Each row is where one point has got to under a steady rotation. How many ticks took it there?
The counts run from 0 to 155.
[-48   4  17  32   4 -18  17  -9   6 -23  14 -38   8   1  17  36  57 -19
  -1 -47 -18  -6  17  24  19   2   1  -7  -3  48   2  -1  37  22  -4   5
  43  -6   3  27   0 -34   3 -12   7  -6  46 -32  -7  19  12]
58
[-37   4  14  41 -20 -20  -4 -22  -2 -33  12 -21  19 -26  14  23  54   7
   0 -40 -17  -4 -10   4  -2   4  16 -16  19  25 -29   1  20  22   9  15
  47  15  -6   2  -7 -33  20 -21  31   1  17  11 -49  17  49]
151
[-30   5   4  21 -32 -18  -4 -23  -2 -34   1  -6  37 -18  12  17  43  -5
   8 -52  -7   0  -2  13 -15  21  -1 -23   2  31 -18   3  33  39  -3  -1
  42  12   5   4   3 -18  12 -26  30 -13  31   5 -34  24  63]
118
[-29  -2  -1  28 -35 -28  -4 -23  -2 -32  -8  -9  37 -19   9  19  35  -8
   6 -44  -4  -5  -2  18 -16  20  -4 -22   7  32 -19   6  36  36  -9   4
  42  15   7   4   4 -23  14 -22  24 -16  30  -1 -38  21  62]
117
[-39   1  15  36 -10 -51   5 -34  -5 -35  -1 -20  11 -15 -12  33  45 -12
  -8 -26  -2 -18  -2  14  10  -4  -2 -15   1  52 -10   9  14  26  -7  -8
  34  16 -17  30   8 -28  -9 -33  16 -11  20  20 -29  17  49]
29
[-47  25   6  17 -17 -31   6 -42  -4 -12  19 -41   5 -26 -10  31  50   4
  -6 -45 -16 -15  12   3   8 -10   4 -38  14  44  -5  13   5  30  28   2
  38   2 -13  23   4 -27   1 -32  18   9   9  11 -20   9  35]
64
[-20   6  16  14  -5 -22   6 -23   1   5  16  -5  13 -33  25  25  55 -27
   8 -13  23   5   0  33  26   3  -3 -22  19  54 -16  32   6  24  -3  -1
  56  20 -28  26   9 -20  -1 -39  22 -12  15 -12   6  38  31]
11
[-36  16  26  35  -7 -31  21 -20   2 -30  -6 -33   6 -11  -4  46  32 -19
 -11 -23  -5  -7  21  28  13 -11   4  -7   6  56 -28  -8  33  33  -7 -17
  27   8   0  21  15 -32  10 -16   4 -12  56  -3 -12  10  34]
126
[-20   1  -9  37 -29 -44  10 -27   9 -11  -9 -16  31 -16  24  30  28 -26
   5 -24  15  -6   9  35  -2  13  -5 -28  14  36 -18  23  40  31 -25   6
  51  21   4   6   9 -38   7 -15   9 -17  26 -15 -17  25  35]
114
[-24  22  20  24  -7 -31  -5 -34  -8 -17  10 -23  19 -17  12  17  64  -7
  17 -25   2 -19  11  -4   3   3  11 -45  -6  42  -8  15  22  16   7 -16
  55  -1  -1  29   7 -27  -8 -39  24   0   0  -2   9  31  42]
33
[-21  34  27   7 -24 -22  -7 -31  -4   8  19 -24  27 -17   4  20  40 -13
  22 -32   7  -5  26  19   0  -1   4 -49   4  39  -8  22  28  30  25 -14
  59   7   7  15   6 -24  -1 -26  32  -6  20 -22  13  23  40]
100
[-28   9 -15  23 -13 -14  30 -20  18  -7  17 -25  10 -38  30  36  54 -15
  -1 -29   5   3  10  29  23  -4  12 -17  19  45 -28  19  26  20  -8   9
  48   6  -6  10  15 -41  22 -15   7 -15  20 -16  -3  29  13]
145
[-24  19  20   2 -27 -28  -7 -39  -5  -3  18 -18  28 -22  -7  21  36  -6
   8 -38   6 -14  20  17   1   4  -1 -47   5  49   3  23  11  35  25  -9
  50  13 -10  24   5 -21  -1 -31  34  -4  18   3   3  19  44]
98
[-44  22  37  46  -6 -15 -22 -12 -24   3   0 -33 -10  -5  15  22  43 -19
   4 -20  -7  -2   9  23   2   6  -7 -14  31  43 -12  17  27  29  10  13
  47  12   2   7  -5 -17   5 -21   4  18  35 -43 -25   4  46]
71
[-39  33  18  20 -12 -26  -4 -38  -5   1  24 -43   6 -20  13  27  55   0
   5 -39 -13 -13  20  -1  10  -9  10 -50  16  34 -12  16  10  26  30  -3
  54   1  -6  19   1 -36   0 -31  23  15   2  -8  -3  16  26]
66
[-31  12  26  26   5 -18  15 -10  15 -21  17  -9  20  -5  28  30  56 -23
  16 -40  -8  16  -4  16  31 -12  10  -8 -12  25 -32  -2  36  27  -3 -13
  53   1  -2  18   3 -27  -5 -35  29 -22  34 -15 -10  33  19]
23
[-43   2  16  21   9  -5   7  -8   7 -25  18 -24  17  -1  36  24  68 -12
   8 -56 -23   0  10  10  18  12   4 -12  -1  36  -3   1  32  25  -2   7
  53 -12   0  24  -2 -29   1 -24  20   3  35 -30  -4  31  17]
56
[-34   4  43  28  -2 -29   5  -8  11  -7  18 -21  27  14  27  34  36 -24
   8 -36 -15   5  14  25  23  -6   1 -19   8  30  -9  -2  28  41   3   0
  58   8 -12  19 -10 -38  -7 -21  34  -3  47 -24 -10  22   8]
90
[-39  31  28  41  -1 -17 -11 -18 -20 -12  -5 -29  -2 -12   3  19  58 -24
  17 -19   3  -5   7  14  -1   0  -2 -15  -2  46 -15  14  47  12   0 -12
  44  -4  23  17   8 -15   1 -22   4  -6  33 -37  -4  14  53]
37
[-41  10 -10  29 -39 -30   4 -26   8   2  11 -27  17 -22   5  30  31 -18
   4 -43  -3   0   5  36   0  -2  -7 -19  16  31 -10  28  40  23   4  25
  51  20   9  -3  -1 -32  18  -8  14 -20  26 -27 -43   3  30]
82
[-34  10   6  20 -23 -13  -6 -22   2 -22  11   1  21 -28   5  15  57 -13
  17 -46  -1  14 -19  13   5   3   1  -7   0  23 -28  14  35  26   9   1
  44  11   3   4   1 -11  10 -34  34 -25  19  -1 -44  22  60]
19
[-44   3   8  21  -1  -4  -4 -13   2 -29  16 -14  20  -7  36  14  70  -3
   6 -60 -22   5  -4  -2   9  20   4 -19   2  26  -9   4  22  32   4  13
  51  -7  -4  18  -5 -20   2 -37  25   5  18 -14 -25  33  36]
54
[-21  27  32  15 -17 -18   0 -30   2  -8  32 -26  24 -29  -4  25  52  -1
  18 -29   0  -7  14  10   4 -16  22 -41   3  36 -18  14  20  17  32  -9
  59   8  -2  15   2 -36  12 -24  43  -9  16   2   3  21  31]
0
[-43   6 -14  50 -25 -33  -5 -26  -5 -22  -8 -25   8 -20  21  20  48 -10
  -1 -36  -7  -7 -11   7  -4  12  -5 -17  18  29 -18  19  33  22 -12  18
  44  12   6  -1  -1 -28   8 -27   1   0   9 -15 -48  13  51]
50
[-37   4  28  42   3 -36  16 -11  14 -24   3 -20  15   2  16  40  47 -30
   6 -25  -4   2   2  27  28 -16   6  -1  -9  36 -26   0  39  23 -14 -12
  46   7  -2  21   5 -36  -8 -26  16 -24  42 -15 -16  22  15]
25
[-34   4  -5   5 -14 -13  14 -24  11  12  26 -20  11 -26  30  29  50 -24
   4 -38   8   6  13  36  27  10  -8 -26  22  46   3  36  16  29   6  16
  53   9 -17  19   4 -25   6 -25  11  -9  19 -33   2  28  15]
78
[-20  29  26  43  -9 -14  -6 -19 -17  -8  -1 -28   8 -22  29  18  48 -14
  15  -6   8  -8  19  14  -8  12  11 -37  23  44 -27  11  35  19  -5  -8
  55   6  15   5   8 -33  13 -16   9  11  26 -30   8  24  48]
135
[-29  16  27  11  -6  -2  14  -9  11 -27  14 -15  31  -4  27  28  52 -12
  13 -48 -11   6  17  13  13   3  12 -19 -13  33 -24 -13  35  40   3 -17
  49  -8   8  19   8 -28   8 -24  28 -13  49 -10   6  33  30]
122
[-25  27  15  20 -14 -29   4 -39  -9 -16   4 -27  16 -33  13  29  46  -2
  -1 -23   4 -14  16   5   3   2  12 -49  20  47 -26   9   4  36  11 -17
  43   8 -16  20  15 -27   6 -36  19  13   7  20   1  23  47]
131
[-30   8   9  14 -23  -6  -4 -22   0 -36   4  -3  39 -13  15  18  49  -4
  10 -55 -10   5   0   8  -7  18   3 -23  -3  30 -20  -3  27  41   4  -2
  43   4   3   9   2 -17   9 -29  34 -12  32   8 -25  29  60]
119
[-38  13  26  14 -18 -13  -5 -17   9 -11  21 -10  29  -2  27  24  43  -9
  10 -57 -24  13   0  15  14  -3   3 -22  10  14 -21  -1  18  48  25   7
  57   6 -13   7 -10 -23  -1 -31  42  -1  28  -6 -35  23  28]
87
[-23  28  22   1 -24 -23  -7 -38  -3   3  20 -19  27 -19   0  20  42 -10
  17 -37   5 -11  20  15   1   0   4 -52   3  44   1  22  16  32  24 -11
  55   9  -3  20   5 -21   1 -29  33  -5  15  -8  13  22  42]
99
[-38  16  23  33 -11 -36  18 -27  -3 -28  -7 -31   4 -18  -9  45  31 -13
 -13 -22  -5 -10  17  23  10 -11   1 -14  10  60 -27  -6  23  35  -3 -17
  23  11  -6  22  15 -29   9 -19   4  -8  49   7 -18   6  41]
127
